In the data rows, 128 means zero.
Each pair is two rows. How far apart are they, by a hidden measure? 0 means very close, and 20 very far. Two or three weighted sums of its numbers give each row a place; it is the straight-line distance between the places.
114/115/127/135/128/130/144/141/148/125/114/108/135/146/124/145/112/149/146/128/116
123/123/154/145/154/156/114/137/128/154/122/118/114/128/152/125/118/124/124/158/122 7
137/139/148/132/146/145/97/117/99/147/136/150/106/100/150/102/143/99/100/153/132
172/177/73/96/63/62/136/78/89/71/181/194/153/98/78/91/188/93/94/65/172 18
147/147/142/130/138/140/111/118/106/141/144/147/122/106/142/101/143/104/106/142/143
137/140/153/137/149/153/108/123/111/152/137/136/112/110/155/106/137/108/109/154/136 5
141/142/151/138/149/149/109/123/110/149/143/138/117/110/152/105/136/108/108/152/139
103/98/93/110/98/96/164/145/171/92/97/99/146/171/92/175/98/171/167/95/104 7
97/93/70/108/78/74/190/147/188/72/97/93/166/188/69/189/98/187/189/73/106
144/144/126/119/120/118/99/104/90/127/147/169/108/89/128/99/161/93/88/123/139 6
121/123/141/137/143/143/133/139/138/140/118/112/129/136/137/137/115/136/137/141/120
154/154/125/118/118/113/112/106/92/124/158/160/127/100/125/96/158/100/98/119/150 6
137/139/152/132/149/149/98/118/99/150/135/148/105/101/151/106/142/103/101/150/132
149/150/127/125/124/126/112/109/100/130/153/157/129/102/131/99/153/102/103/130/144 9
142/140/146/138/148/147/112/123/108/149/141/138/122/112/148/109/138/107/112/145/138
138/136/150/141/146/153/113/126/117/149/135/130/119/120/149/114/129/117/116/148/134 8
125/126/154/144/152/155/119/139/130/152/120/116/118/127/149/126/121/128/127/153/124
112/112/129/136/128/129/139/139/148/131/113/106/134/146/126/148/110/145/146/131/120 6
101/97/96/115/100/98/163/146/171/96/96/98/149/169/95/169/100/170/167/97/106
125/124/148/141/148/150/123/136/132/148/123/117/122/131/147/128/120/131/130/150/125 8
97/91/74/109/82/76/188/149/184/74/94/92/168/186/74/186/93/184/184/75/105
134/131/159/139/155/159/105/130/112/160/129/130/112/114/158/110/130/111/111/159/128 8
157/164/101/108/94/95/120/95/95/101/168/175/140/98/105/96/173/95/98/96/158
112/108/116/121/123/119/145/141/153/118/110/107/135/153/116/152/113/151/155/119/113 12
141/139/146/136/143/149/114/121/111/147/143/136/119/111/147/106/138/113/111/149/136
142/145/141/134/135/141/114/116/106/141/145/144/123/110/140/107/140/107/111/143/142 5
133/136/150/140/151/152/116/128/119/150/134/130/121/117/147/115/130/117/119/148/135
119/122/144/139/141/144/129/136/138/141/120/111/126/136/139/134/117/137/136/142/123 7
148/149/136/126/133/132/109/113/98/136/150/153/125/102/136/102/150/103/103/131/142
146/146/140/131/137/138/115/117/110/140/147/144/123/108/140/103/143/111/108/137/143 4
139/139/148/131/141/142/102/114/101/147/139/150/109/99/144/105/145/99/98/143/135
118/114/137/136/138/141/131/141/141/138/117/110/128/142/136/138/111/139/137/138/115 9
112/111/135/124/138/138/114/140/134/136/108/120/111/133/137/140/114/134/133/136/108
100/97/86/111/92/88/174/144/178/86/99/97/155/177/85/176/98/175/178/86/105 7
132/134/156/136/150/149/95/120/98/154/135/147/104/96/154/105/143/99/96/151/128
125/128/154/141/150/157/123/136/125/152/122/119/120/124/152/120/121/123/123/155/129 6
120/117/149/141/145/152/126/139/133/148/117/115/120/131/146/130/116/130/131/149/119
149/146/136/129/130/132/113/114/107/133/149/149/125/107/133/104/148/104/107/133/143 6
148/149/131/130/129/131/119/115/111/130/149/150/128/112/131/107/147/110/108/128/147
151/155/126/127/118/121/115/106/105/123/154/156/128/103/126/103/153/104/107/122/152 10
146/150/139/130/133/136/111/115/107/137/153/150/124/103/136/104/148/104/105/134/144
157/158/116/117/108/110/116/102/98/112/163/168/133/102/116/100/161/100/101/111/153 4
152/154/122/120/116/116/115/102/96/118/160/161/131/100/123/100/160/101/100/115/150
56/51/0/41/0/0/255/161/255/0/53/57/247/255/0/255/59/255/255/0/81 19
123/119/150/139/148/148/125/139/132/149/121/115/121/130/146/129/119/130/130/147/122
140/143/146/138/143/146/109/124/109/143/144/138/120/110/147/107/139/111/111/145/144 5
122/121/143/138/143/143/131/140/137/140/123/112/125/134/140/132/117/134/133/144/123
120/114/136/138/142/139/132/142/139/137/117/109/126/137/136/140/114/141/140/138/117 3
116/117/134/133/133/137/136/138/144/134/115/113/131/141/132/143/115/142/143/133/118
144/140/148/137/148/147/113/127/116/146/140/133/119/113/146/111/137/112/112/149/137 4
136/137/156/137/152/153/101/126/107/155/135/136/108/106/155/107/135/106/108/158/134
139/140/150/134/146/147/105/120/104/152/138/141/112/104/151/105/140/106/103/148/136 6
115/112/121/132/127/127/143/143/149/128/111/108/135/151/122/149/110/149/151/123/116
144/143/133/127/127/130/106/109/95/133/148/154/117/95/137/102/153/100/101/131/141 9
142/142/143/137/141/142/115/122/114/141/143/140/121/112/141/110/141/110/112/142/144
94/87/67/104/78/69/190/148/192/68/88/90/166/191/67/192/92/189/192/67/102 8
147/149/131/131/125/128/119/115/111/129/152/147/129/109/131/107/147/110/110/128/147
107/102/105/123/110/109/158/145/165/105/104/101/147/163/105/161/101/164/162/107/109 3
131/130/146/131/145/136/85/114/91/146/133/154/96/93/147/107/144/99/93/143/123
150/152/129/126/124/125/117/110/102/127/149/153/126/106/131/100/150/105/106/126/148 12
124/126/148/143/151/155/124/136/129/151/124/116/122/132/149/126/119/129/127/154/126
121/119/146/138/146/149/124/139/137/145/119/111/123/135/144/132/116/134/132/148/121 5
112/114/124/124/126/123/140/141/147/127/110/109/132/147/123/150/113/150/146/125/115
119/115/137/136/139/142/132/140/140/136/116/111/130/138/134/138/109/141/141/137/118 4
148/146/132/123/127/124/100/106/96/133/148/161/113/95/134/101/158/97/96/128/141
129/132/149/142/148/151/119/133/121/146/133/123/118/121/147/119/124/121/121/151/130 13
131/134/147/140/148/150/120/129/121/149/132/124/121/123/146/119/126/123/120/147/129
135/136/158/141/155/159/107/126/113/158/133/130/111/110/155/114/135/112/111/156/134 5
116/115/128/133/129/129/142/144/148/127/111/109/133/147/126/143/111/146/146/131/116
103/100/82/114/88/84/186/149/180/81/102/91/165/184/79/179/100/181/182/82/110 3
139/144/141/128/135/134/100/112/95/138/146/154/114/100/140/104/151/99/100/135/136
139/143/150/138/147/149/111/123/108/147/142/139/119/107/150/105/139/108/108/148/141 5
93/87/62/95/69/65/188/149/191/63/88/95/167/190/62/195/92/193/193/62/99
114/111/120/132/125/123/147/142/151/122/114/103/137/150/119/149/110/152/152/121/115 11
151/153/127/125/121/122/119/110/107/125/154/155/127/106/129/102/151/105/105/125/151
119/119/139/138/144/144/128/141/139/141/118/113/124/136/139/135/117/139/137/141/120 8
116/116/140/135/141/141/131/140/138/141/117/113/124/138/137/137/110/137/136/143/117
119/117/144/125/148/143/101/130/116/149/115/135/97/112/148/126/127/118/115/149/117 11
143/147/143/137/141/145/112/121/107/142/142/143/118/107/145/104/141/108/108/142/142
139/140/151/139/150/154/110/124/110/154/141/134/114/110/153/109/136/110/111/156/135 4
110/113/121/131/121/124/149/142/156/122/111/103/139/152/121/152/111/155/153/122/115
120/121/133/138/138/139/137/140/143/134/119/110/132/143/132/141/113/140/138/136/122 7
108/101/100/115/104/103/159/145/165/101/104/101/146/166/99/165/102/166/165/102/107
115/114/122/131/126/126/147/143/152/122/114/106/136/152/119/147/114/152/150/125/119 5
106/103/110/123/114/108/152/147/162/107/104/103/143/160/107/161/104/158/161/109/111
153/160/113/119/110/114/123/103/104/113/159/158/133/107/119/99/157/105/106/114/152 7
105/106/106/126/106/107/163/146/166/104/105/98/147/165/104/164/103/163/165/107/109
134/135/157/137/153/153/93/120/99/157/134/144/100/99/158/106/140/102/98/155/124 5
150/153/124/121/118/114/115/106/102/122/157/162/132/105/123/102/156/104/105/119/151
102/99/83/113/92/86/182/145/179/82/99/93/162/182/82/178/98/180/179/83/109 7
143/146/144/136/143/148/110/120/109/147/143/144/120/107/147/105/141/108/109/147/142
170/175/79/97/69/66/131/82/90/77/182/190/153/96/84/92/186/92/94/74/173 14
144/147/138/126/131/131/104/113/99/139/147/154/118/103/138/102/150/102/101/136/141
117/115/135/134/134/137/137/141/142/134/116/110/129/145/131/141/112/144/142/133/119 8
123/121/148/140/149/154/124/138/130/147/121/118/118/130/148/128/117/130/130/151/122
114/114/121/134/124/125/149/143/156/120/112/105/138/154/118/152/107/149/152/121/116 7
145/145/139/132/139/139/109/115/104/141/145/149/120/102/139/105/149/103/104/142/140
107/104/108/125/113/112/148/143/159/111/104/103/138/158/108/160/105/158/158/112/109 5
125/123/144/123/145/135/87/117/96/145/125/154/89/97/146/115/138/103/97/142/118
120/115/146/134/148/149/113/134/130/150/119/121/112/125/149/131/117/129/129/150/116 10
130/127/158/138/157/156/105/134/117/156/128/130/111/114/155/118/127/114/114/157/125
129/130/145/141/145/147/124/135/131/145/128/119/123/130/143/128/122/128/131/147/129 2
137/137/155/144/155/157/111/127/113/156/135/129/117/109/153/111/132/114/112/154/135
117/117/129/136/129/132/141/141/149/130/114/108/132/148/125/144/112/145/144/128/114 3
107/103/103/123/112/105/163/146/164/104/107/99/148/166/101/163/105/164/167/105/112
151/151/127/127/125/126/112/112/103/128/154/153/128/102/129/100/154/100/102/125/149 7
140/142/144/136/140/144/103/117/104/148/144/145/117/105/145/102/145/106/102/143/141
145/151/135/128/129/130/116/115/107/133/153/152/126/106/133/103/151/104/107/129/148 5
139/139/148/139/148/153/108/123/111/150/139/134/118/110/150/107/138/110/109/153/138
146/148/138/129/133/131/109/112/101/134/148/152/122/100/138/105/151/103/100/137/142 8
101/99/93/108/97/92/168/145/169/91/98/98/148/171/94/173/101/171/174/91/107
143/143/145/136/142/145/107/120/106/144/146/143/118/103/145/103/144/106/105/143/139 5
143/144/140/134/141/142/117/120/111/140/144/143/124/110/138/106/144/111/111/140/139
130/132/150/140/151/158/115/134/122/151/131/125/118/121/152/117/126/121/117/156/131 7
123/122/148/141/149/152/120/137/133/148/121/115/119/129/148/127/117/130/127/149/122
118/115/125/136/129/129/142/141/150/125/115/107/133/150/126/146/112/147/147/125/121 3
127/125/161/145/157/160/112/136/124/158/123/121/112/122/154/123/119/120/122/159/122
102/101/95/114/104/100/166/143/169/96/101/101/146/169/96/169/99/167/168/99/108 4
109/106/113/124/115/118/151/142/156/114/108/104/139/156/115/158/106/157/157/115/112
112/111/122/135/124/126/148/140/154/123/112/106/137/151/122/150/110/152/151/123/114 3
119/120/129/136/133/131/145/141/145/128/120/109/132/143/128/143/115/142/143/131/122
114/111/136/124/138/137/116/138/131/139/108/123/111/130/136/135/115/132/132/136/112 12
107/107/108/120/115/115/155/145/157/113/105/105/140/157/114/156/104/157/156/114/112
133/136/148/142/147/152/117/126/117/149/133/130/119/118/150/113/128/118/117/150/136 6
142/145/131/117/123/120/95/101/89/127/146/170/109/88/129/102/160/93/94/121/135
125/123/154/142/153/158/116/138/128/152/122/114/119/127/151/126/120/125/127/156/122 14
116/117/128/129/130/129/140/138/147/127/112/106/134/149/126/148/112/146/146/128/118
143/145/137/131/138/141/110/116/107/142/146/145/119/107/141/104/148/105/107/137/143 6
117/115/127/136/130/132/140/139/147/127/114/108/135/148/127/145/112/145/149/128/119
105/105/105/118/106/106/161/144/164/101/104/103/146/163/101/165/102/163/164/105/110 6
118/122/140/138/141/146/130/137/137/142/121/113/129/137/140/132/116/135/136/146/122
121/118/145/126/151/141/89/121/101/149/118/147/89/101/151/118/134/107/101/144/113 11
110/109/116/128/120/118/149/139/156/117/112/103/143/159/113/155/107/156/156/118/114
143/143/142/126/131/132/102/112/96/135/145/150/112/99/138/104/150/100/97/135/138 5
113/113/136/128/140/136/125/137/137/137/113/116/118/136/136/140/112/135/135/139/112
116/117/134/134/132/138/140/138/146/132/116/109/130/143/131/142/111/143/143/135/120 4
140/143/150/133/144/148/112/123/110/148/141/137/119/108/148/107/139/109/110/147/137
143/148/140/134/140/140/106/114/106/139/144/148/119/104/142/104/143/103/106/141/142 5
143/143/142/132/139/140/106/116/104/142/146/149/117/103/142/103/146/102/103/139/141
144/143/142/129/136/141/108/115/102/144/146/147/115/104/143/105/147/103/102/141/141 2
132/133/150/132/150/147/93/118/99/153/133/149/102/98/154/110/140/101/101/150/128
147/147/130/129/129/131/112/110/99/133/151/151/124/102/133/101/151/102/104/131/146 5
121/125/144/138/145/148/128/140/134/144/121/110/123/132/144/133/117/131/134/145/122
133/130/154/135/151/151/90/120/100/157/136/145/101/98/156/105/141/102/97/152/129 10
135/137/150/137/147/151/98/119/100/153/137/144/107/101/154/104/140/103/102/152/133
141/141/149/135/145/146/103/118/103/148/141/142/114/106/151/104/143/104/103/148/135 3
122/122/145/142/146/151/127/140/133/142/121/113/122/132/144/135/117/135/134/146/121
148/150/128/128/122/128/119/115/107/126/153/152/128/108/129/104/152/105/109/128/148 8
129/125/162/145/167/164/101/132/112/163/123/128/102/110/164/113/124/113/110/166/121
138/139/149/134/146/144/104/117/101/146/138/145/109/103/147/103/146/104/101/146/136 5
122/122/141/141/142/145/128/135/138/140/116/111/124/136/138/134/118/135/137/143/126
159/162/103/112/95/95/125/94/95/99/166/175/140/98/103/96/170/98/97/98/156 13
129/128/157/137/157/153/96/124/103/160/125/138/99/106/157/112/134/106/106/156/124
135/137/153/141/150/153/112/128/113/153/139/134/114/116/152/109/133/111/115/154/133 8
128/128/136/138/137/140/133/134/135/137/126/121/130/133/136/131/123/133/134/139/127
124/121/146/122/149/140/90/120/99/148/118/149/90/101/148/116/136/107/100/146/115 16
91/85/44/85/60/45/199/144/196/45/84/92/167/198/47/204/91/199/203/48/94
109/109/125/119/130/126/124/141/142/128/105/116/117/140/127/147/109/141/142/128/109 9
113/115/125/133/128/128/144/144/149/123/109/107/133/150/126/151/111/147/148/126/113
157/161/107/112/100/104/129/100/104/106/164/166/139/103/111/98/163/102/103/105/159 8
133/131/158/136/156/157/97/125/104/158/128/138/103/103/158/109/133/106/104/158/126
114/110/123/132/126/123/147/141/151/122/113/104/138/152/121/154/107/150/150/125/114 5
140/136/153/142/154/155/111/125/113/153/138/132/116/113/153/110/135/112/111/156/133
145/148/137/130/133/134/114/116/109/135/147/146/122/106/136/102/148/107/104/138/146 7
140/136/150/142/149/154/113/126/111/150/139/135/117/111/149/108/136/111/112/153/138
144/144/144/132/141/144/108/119/107/146/141/141/116/103/148/106/141/107/107/145/141 7
151/154/120/117/114/114/113/103/96/118/157/163/127/97/121/98/161/97/102/114/148
89/82/36/92/46/39/217/151/211/35/85/82/188/215/37/210/85/215/213/40/100 6
135/135/142/138/143/146/121/129/123/143/131/128/124/122/142/118/131/122/122/144/133
154/156/113/114/109/106/114/99/91/112/161/173/130/96/114/96/167/95/96/107/153 8
141/145/141/127/133/134/100/113/97/139/145/157/114/96/141/103/148/99/100/137/139
108/106/104/120/106/106/160/143/164/103/102/101/152/165/103/165/105/164/164/105/115 4
124/124/155/131/158/153/89/126/105/154/126/141/94/103/158/117/130/107/103/155/118
152/157/124/123/117/119/117/109/105/122/156/159/130/104/126/99/156/102/104/122/151 14
116/116/147/130/149/147/109/135/126/148/110/121/110/126/148/131/116/125/124/150/115
116/114/124/133/128/132/142/140/148/124/112/110/136/146/124/147/110/149/147/129/116 9
106/104/109/130/113/112/161/145/163/110/103/100/145/159/109/163/108/159/161/109/110
140/142/152/136/151/150/100/120/103/151/137/144/110/104/154/106/142/104/103/149/137 7
125/128/155/142/154/158/116/135/126/155/126/119/115/122/154/119/121/123/123/155/125
115/111/123/133/125/125/146/141/151/124/114/104/137/148/122/149/112/148/149/123/117 5
153/158/117/119/110/110/118/102/104/117/158/163/137/104/117/101/161/101/102/112/153
138/141/146/131/145/148/102/120/106/150/140/144/114/105/150/106/143/106/105/147/137 10
132/131/159/144/155/162/109/132/118/158/129/125/114/115/156/113/127/117/115/160/131
149/155/123/122/115/119/111/103/97/121/153/161/126/96/123/101/157/99/99/118/146 13
113/110/131/120/131/134/127/142/139/131/106/116/119/137/133/140/112/139/140/130/107
100/97/80/116/86/83/182/147/181/80/99/93/161/181/82/180/99/180/179/84/108 5
147/149/135/130/133/135/115/116/106/135/148/148/126/106/137/102/146/106/109/136/146
118/113/129/132/132/134/142/141/147/128/116/109/136/144/128/143/111/148/144/128/118 6
140/141/143/131/141/137/99/116/96/143/139/150/110/97/145/105/149/99/100/140/137
120/117/137/138/140/142/134/140/139/138/117/110/130/138/136/138/113/139/139/140/120 8
117/113/122/133/126/125/149/143/154/119/113/108/138/152/118/151/108/150/151/122/117
121/120/148/124/151/142/89/121/101/150/122/146/90/103/151/118/135/103/103/146/119 15
119/114/136/136/138/139/134/140/144/137/115/111/128/139/135/139/111/140/139/135/120
128/130/158/142/156/160/111/137/119/159/124/122/112/120/156/116/122/118/119/158/126 3
137/138/155/136/151/149/101/121/106/152/137/139/109/102/152/108/139/107/104/149/136
104/104/105/125/111/109/156/143/160/108/102/99/143/162/104/163/104/160/163/107/109 6
146/148/132/127/128/132/111/111/98/133/150/153/122/101/138/101/150/103/104/130/148
114/115/129/132/132/133/137/145/144/130/112/108/130/146/127/143/110/147/146/133/117 6
153/153/125/122/120/126/112/108/103/124/153/157/126/105/127/101/154/100/104/121/150
130/125/160/134/157/158/89/130/108/158/124/139/94/104/159/113/131/105/105/157/120 10
149/152/131/127/127/129/117/117/105/130/153/152/126/106/132/102/146/106/108/129/148
143/148/142/136/137/139/111/117/106/139/147/144/122/106/140/102/142/104/108/140/144 4
148/151/131/128/130/131/116/111/107/131/154/149/126/108/133/103/150/105/108/132/150
140/141/150/135/151/148/110/121/113/150/141/139/118/108/150/107/140/110/110/151/137 2
126/124/153/142/152/158/117/137/128/152/122/117/117/130/153/126/118/127/128/157/123
121/121/140/139/143/144/129/137/136/140/121/114/127/134/141/132/117/135/135/145/122 4
116/110/128/127/130/130/138/142/146/127/108/109/133/148/126/146/109/147/149/126/117
115/112/137/125/139/139/115/134/132/139/108/123/109/130/139/136/115/133/129/138/112 6
144/147/141/131/137/141/111/118/104/140/147/147/118/108/143/103/146/106/107/142/143
125/123/143/127/148/142/87/119/97/149/121/152/94/96/148/113/137/102/101/146/119 11
148/146/137/130/134/132/112/114/100/135/147/146/123/106/135/104/150/103/103/133/143
119/119/155/137/156/155/107/133/122/155/116/122/107/122/155/123/116/123/123/157/117 11
143/146/142/134/140/140/114/119/107/141/146/145/122/110/141/105/144/108/108/141/142
113/114/124/131/128/126/144/142/150/125/114/106/137/150/121/148/114/149/147/125/117 1
149/152/131/124/125/127/115/114/103/130/149/152/126/106/132/104/152/103/105/128/146
151/151/128/127/125/129/115/109/106/128/152/154/128/106/131/102/151/103/104/126/147 1
137/141/150/134/146/148/98/119/102/151/135/146/107/100/152/103/141/102/98/150/132
108/103/85/115/94/89/178/145/176/84/103/95/161/177/84/175/99/176/176/87/109 5
146/144/139/131/137/140/113/116/109/139/148/144/126/108/140/104/146/109/109/141/145
114/113/121/134/125/127/147/141/149/122/112/105/137/151/120/151/111/150/148/126/116 3
173/177/73/91/63/64/135/78/92/73/185/197/153/94/77/93/189/94/99/66/173
144/146/138/130/136/136/113/117/104/136/145/146/123/105/138/104/148/106/105/135/144 16
119/113/128/137/130/127/141/141/148/127/115/106/135/148/127/147/112/148/145/130/115
145/143/138/131/133/138/116/117/108/139/147/145/121/107/138/105/149/109/109/136/144 5
110/106/114/129/115/113/153/148/158/115/110/101/144/160/112/158/106/157/160/114/111
89/87/40/94/53/46/214/148/210/42/85/81/182/208/43/210/86/210/211/45/101 10
140/140/150/140/150/150/107/125/110/151/136/134/119/110/150/106/135/109/110/152/137
88/87/47/92/57/45/210/147/205/48/85/83/179/207/45/206/89/207/208/45/98 9
137/136/148/135/145/147/96/118/104/150/136/147/107/103/151/107/142/103/102/149/135
120/119/151/127/152/149/102/133/114/153/117/131/100/112/151/124/123/116/115/151/114 2
123/123/142/141/143/145/129/137/136/143/119/112/122/137/138/134/113/136/136/145/122
119/118/147/129/151/147/95/129/113/148/114/135/96/113/151/125/127/117/116/148/113 7
155/161/114/117/110/112/125/107/104/113/161/161/139/106/118/101/158/103/106/114/158
89/84/50/99/59/52/212/150/203/51/87/84/180/205/47/201/90/205/206/51/98 3
157/159/110/118/107/108/121/100/101/111/163/167/136/104/114/101/161/101/101/109/159
146/144/139/130/132/136/109/116/106/137/150/152/122/105/142/104/150/103/105/136/141 6
112/113/119/132/123/120/150/143/155/119/112/103/141/152/116/148/109/153/154/120/117
160/164/104/111/96/96/120/95/95/105/167/174/137/100/108/98/168/96/100/99/159 11
145/147/141/132/134/137/107/115/101/140/146/154/119/100/141/103/148/102/102/137/141
142/146/145/131/140/146/108/122/110/146/142/140/121/108/144/103/143/109/107/143/141 5
106/103/97/120/100/103/165/147/169/97/103/98/152/166/100/169/105/166/167/102/108
106/105/91/117/95/96/174/147/176/89/103/96/161/175/88/173/99/177/177/92/111 4
139/138/152/141/151/153/112/127/114/153/137/130/117/113/150/108/134/115/113/155/136
158/161/106/108/99/97/119/95/91/104/164/176/128/96/111/97/169/94/95/104/159 11
76/71/14/60/28/12/218/146/210/15/72/93/175/214/14/226/86/220/218/13/85
71/66/0/66/0/0/255/157/251/0/67/63/224/255/0/252/69/254/255/0/90 13
144/147/143/130/135/141/108/117/104/142/143/145/123/108/143/104/144/108/106/141/141
100/99/88/121/94/92/175/147/178/86/100/94/157/175/87/176/101/176/177/89/110 3
147/147/138/130/130/136/112/116/107/135/149/149/123/104/135/103/150/104/105/135/147
116/113/132/135/134/136/133/142/143/130/114/108/130/145/131/144/112/143/142/134/118 7
112/114/126/131/127/128/142/141/147/125/111/105/134/149/125/149/111/148/149/126/114
133/134/154/137/154/155/94/124/103/157/129/144/105/102/152/108/135/104/102/155/128 8
119/117/142/135/143/145/125/138/137/142/115/113/124/135/142/133/113/135/137/142/118
138/137/154/140/152/154/109/127/109/155/138/135/112/113/153/108/133/109/111/153/134 5
119/114/130/140/132/132/141/142/149/131/114/106/135/145/127/143/112/143/147/132/115
117/116/131/139/132/132/139/143/143/132/114/109/131/143/128/143/110/147/145/131/118 6
143/146/139/130/134/135/111/112/102/138/147/150/119/103/138/103/149/103/101/134/142
82/77/18/64/32/18/219/149/214/23/75/92/180/215/21/221/86/220/217/19/87 13
109/109/118/133/123/120/150/143/156/115/109/102/139/153/116/153/107/155/153/117/113
136/135/149/142/148/154/111/129/117/150/134/128/118/115/150/113/132/113/117/154/132 4
123/125/154/133/154/148/91/123/99/154/124/145/94/103/155/114/134/105/101/152/118
154/156/116/114/111/107/107/96/89/115/155/175/121/94/119/100/166/93/92/109/149 14
107/106/96/118/100/98/172/144/168/96/108/97/156/171/94/166/102/172/166/100/115
128/128/156/141/156/157/117/137/126/157/127/117/116/123/155/124/122/127/124/158/124 5
128/129/155/143/155/160/115/130/122/158/131/122/116/120/155/119/125/119/118/160/127
107/104/102/112/109/105/156/142/161/104/102/104/140/159/104/162/105/162/159/104/108 8
153/158/113/121/110/115/122/109/107/116/159/157/137/107/119/103/159/102/108/115/155
137/141/154/137/149/156/103/122/106/155/136/139/112/108/154/108/137/109/107/155/133 12
145/147/138/128/132/134/114/115/105/133/148/147/122/106/136/103/149/106/106/135/145
161/167/98/109/86/92/129/93/95/97/175/175/139/97/98/96/173/98/101/91/164 10
105/103/104/119/108/105/162/145/167/106/104/101/147/166/101/164/103/164/162/106/112
145/147/136/131/135/137/115/117/111/139/147/143/122/109/141/105/143/106/110/136/142 8
113/112/124/135/129/124/145/142/152/124/112/107/138/149/120/145/108/148/147/124/118
140/142/139/129/135/138/105/117/102/142/146/150/117/102/144/103/144/105/102/141/137 3
140/144/147/139/145/147/113/122/110/146/141/138/118/111/146/109/139/109/108/146/138
129/126/147/144/151/155/120/133/128/149/128/119/120/125/147/123/123/124/126/152/126 3
122/123/146/138/148/144/129/140/134/142/120/114/121/135/143/131/118/132/133/144/120
108/107/108/127/113/112/156/142/160/109/108/99/147/162/109/158/106/162/162/108/112 4
109/109/117/133/120/121/155/143/156/115/108/103/143/153/114/155/111/155/154/120/114
116/113/129/134/130/132/141/142/146/129/115/106/133/148/127/145/113/147/145/131/116 5
145/147/136/128/132/133/117/115/107/134/148/147/121/106/137/104/146/106/108/133/147
146/148/138/128/132/134/118/118/108/135/148/145/128/110/137/103/144/111/110/133/145 4
155/163/110/116/103/102/123/100/99/106/162/165/140/104/109/103/167/101/103/105/156
79/75/6/74/15/5/250/156/235/4/77/76/208/240/2/240/80/240/237/3/92 3
124/127/156/144/154/158/115/139/128/156/123/120/117/124/152/121/120/122/123/154/124
129/125/158/135/156/155/93/124/105/159/124/142/98/100/157/112/131/105/102/157/122 9
102/99/78/112/87/82/185/147/184/78/99/92/165/185/75/182/97/182/182/79/107
158/163/107/111/97/104/120/100/96/102/167/171/141/101/109/99/167/100/100/102/158 6
126/129/144/136/141/148/131/141/137/141/123/113/129/132/141/131/120/133/134/141/123
127/125/158/137/158/154/90/126/103/158/125/138/95/103/161/113/128/107/104/155/119 13
132/131/152/143/152/155/116/131/120/153/132/126/115/117/152/116/127/118/120/154/134
100/99/92/112/98/95/164/146/170/93/96/98/145/171/93/175/99/172/172/96/106 8
156/161/118/123/113/116/123/107/106/120/158/156/136/108/121/104/157/105/106/116/155
126/126/147/141/147/147/125/136/130/149/126/118/122/127/147/126/122/128/132/148/124 10
126/124/157/137/156/156/116/130/124/156/120/120/114/122/154/120/121/124/124/156/124
106/103/99/121/103/101/168/147/167/103/104/98/153/166/98/167/103/166/166/100/110 11
142/144/146/135/143/144/109/121/105/146/143/145/119/106/147/103/144/107/107/143/142
117/111/134/118/139/135/114/132/131/136/107/124/108/130/137/136/117/132/130/137/111 13
164/169/92/107/89/87/127/92/94/94/169/178/143/99/99/96/174/101/100/90/167
144/144/136/128/137/132/109/115/98/138/146/153/116/102/138/104/150/104/105/136/143 11
132/134/154/133/153/153/95/121/101/153/137/143/100/99/155/104/137/103/102/153/130
114/113/146/126/146/144/103/135/125/147/114/130/100/120/145/129/121/123/123/148/111 6
